rotation steps, each row followed by its count of steps:
The counts run from 0 to 307.
[ 50 135 110 169 118 112 122 116 106 139 147 159  70 109 122 132 167 158
 135 105 105 146 154 123  99 118 152 112 117 135 173 157 119]
17
[ 66 166 118 138 100  93 116 172 125 179 142 122  96 120 127 114 151 142
 107 110 137 127 118  91 147 102 144 116 137 184 138 140 143]
78
[ 62 111 116 128 109 105 116 124 136 125 204 146  79 130 128 102 113 142
 162 109 140 147 158 111 144  95 162 138 159 129 150 119 111]
7
[ 83 112  82 123 134 111 145 150 149 137 177  82 105 137 111 101 141 102
 106  80 135 144 151  86 107 108 150 126 160 123 158 147 138]
13
[ 71 112 172 149 131 142 106 140  98 183 125 137 115 140 105 128 106 106
  89 124 101 126 131 139 145 109 181 166 100 156 149 166 129]
142
[ 78 132 153 104 104 117 114 140 139 183 160 149 105 107 119 119 118 138
 110  89 141 109 124 137 134 115 197 121 115 195 110 132 124]
123
[ 77 115 118 116  71 104 117  97 144 182 173 130 127 122 118 119 125 133
 128 121 130 134 120 116 131  90 191 137 116 168 125 113 124]
174
[ 53 168 152 131 119  97 138 190 102 143 143 159  97 142 130 125 134 133
 117  92 117 117 159 114 168 126 140 160 122 146 128 138 115]
96
[ 94  76  99 128 111 133 102  95 141 161 164 101  87 119 119 113 113 121
  92  96 129 158 136  93  72 115 151 120 132 137 169 123 138]
4
[ 93 121 123 100 134 137 138 152 126 145 161 152  71 149  98 138  94  86
  74  80 126 136 172 118 118 145 149 143  88 105 123 129 113]
118
[ 54 133 118 127 107 112 115 164 121 135 187 140  66 151 124 106  90 135
 138 113 151 140 165  96 160 109 123 148 147 136 143 113 112]
59
[ 75 142 114 129  71 126  99 116 115 190 150 168  81 115 103 150 111 140
  99 128 135 138 126 109 128 114 152 126  73 164 127 119 125]
121
[ 75 114  86 108 111 101 149 128 141 121 166 127 126 140 119 113 150  81
 101  81 111 153 163  95 144 104 171 152 140  87 136 152 128]
198
[ 53 153 166 149 124 122 145 184  90 152 123 146  88 142 127 131 128 134
 105  89  97 126 158 120 146 141 139 158 103 155 143 152 112]
97
[ 83 136 126  99  91 115 113 149 126 138 164 188  75 130 128 142 109 123
 110  79 124 145 161 113 159 143 146 146 111 125 117 100 113]
103
[ 48 110 154 153 143 113 158 143 107 126 166 116 110 141 125  98 133 146
 155  95 115 127 163 130 115 102 170 150 141 134 171 164 107]
229
[ 84  96 103 140  81 140 105  85 119 179 160 141 105 135  98 137 100 106
 104 133 116 163 146 108 112 104 162 159  87 115 145 112 121]
172
[ 76 130 133 138 152 137 132 178  97 135 125 138  70 139 103 132 123  99
  66  83 114 135 165 112 129 146 125 137 110 116 152 166 123]
82
[ 70 125 110 130  99 122 159 134 104 148 154 127 122 167 102 124 108  97
 104 108 101 147 162 104 146 104 141 183  99  92 138 127 113]
163
[ 66 131 156 167 147 120 148 161  92 158 136 124  73 134 122 121 137 156
 112  87 102 128 156 109  87 138 124 126 106 146 181 145 120]
282
[ 74 116  86 143 107 125 154 109 120 174 150 100 132 144  90 121 130 101
  84 123 110 143 137  99 102  89 158 149  94 117 151 149 133]
180
[ 77 142 148 123 162 120 137 196 111 127 136 137  77 135 118 116 127 109
  81  66 123 117 165 127 137 137 142 137 135 132 142 171 129]
81
[ 80 138 128 138 111 113  92 128 121 178 143 150  59  97 127 126 143 164
 109 100 137 127 128 113 102 139 156  91 110 189 145 138 130]
70
[108  94 138 101 102 127 127 113 141 177 133 124 122 115 119 128 138  87
  53  65 102 131 130 111 106 149 183 139  99 149 130 129 145]
152
[ 83 131 117 122 111 145 117 135 111 156 153 166  64 141  83 146  94 109
  79 105 122 148 163 114 117 131 137 154  73 108 132 126 118]
119
[ 63 117 139 139 127  93 116 155 135 156 149  97 107 107 139  91 160 141
 120  91 122 122 127 101 130 112 170 113 176 185 159 161 142]
27
[ 63 119 178 136 127 125 102 147  95 158 138 164 113 132 113 124 109 112
 112 123 106 119 149 157 167 115 188 159 107 153 132 161 112]
141
[ 91  95 115  88  91 123 119 116 143 141 163 161 108 130 120 128 102  75
  81  83 117 150 158 114 151 130 179 165 119 101 110 113 121]
154
[ 56 110 143 158 133 121 110 115 112 123 159 165  68 113 121 127 136 156
 147 100 111 143 163 136 101 118 170 117 124 133 168 158  94]
237
[ 63 119 118 122 105  93 141 130 140 138 191 121 120 133 129  90 140 149
 162  94 140 130 145 108 141  94 177 139 165 155 149 126 121]
227
[ 82 142  94 134 108 131 104 147 108 172 126 146  66 122 113 149 131 110
  62 105 110 158 142  83 122 140 115 120  98 125 146 137 144]
84
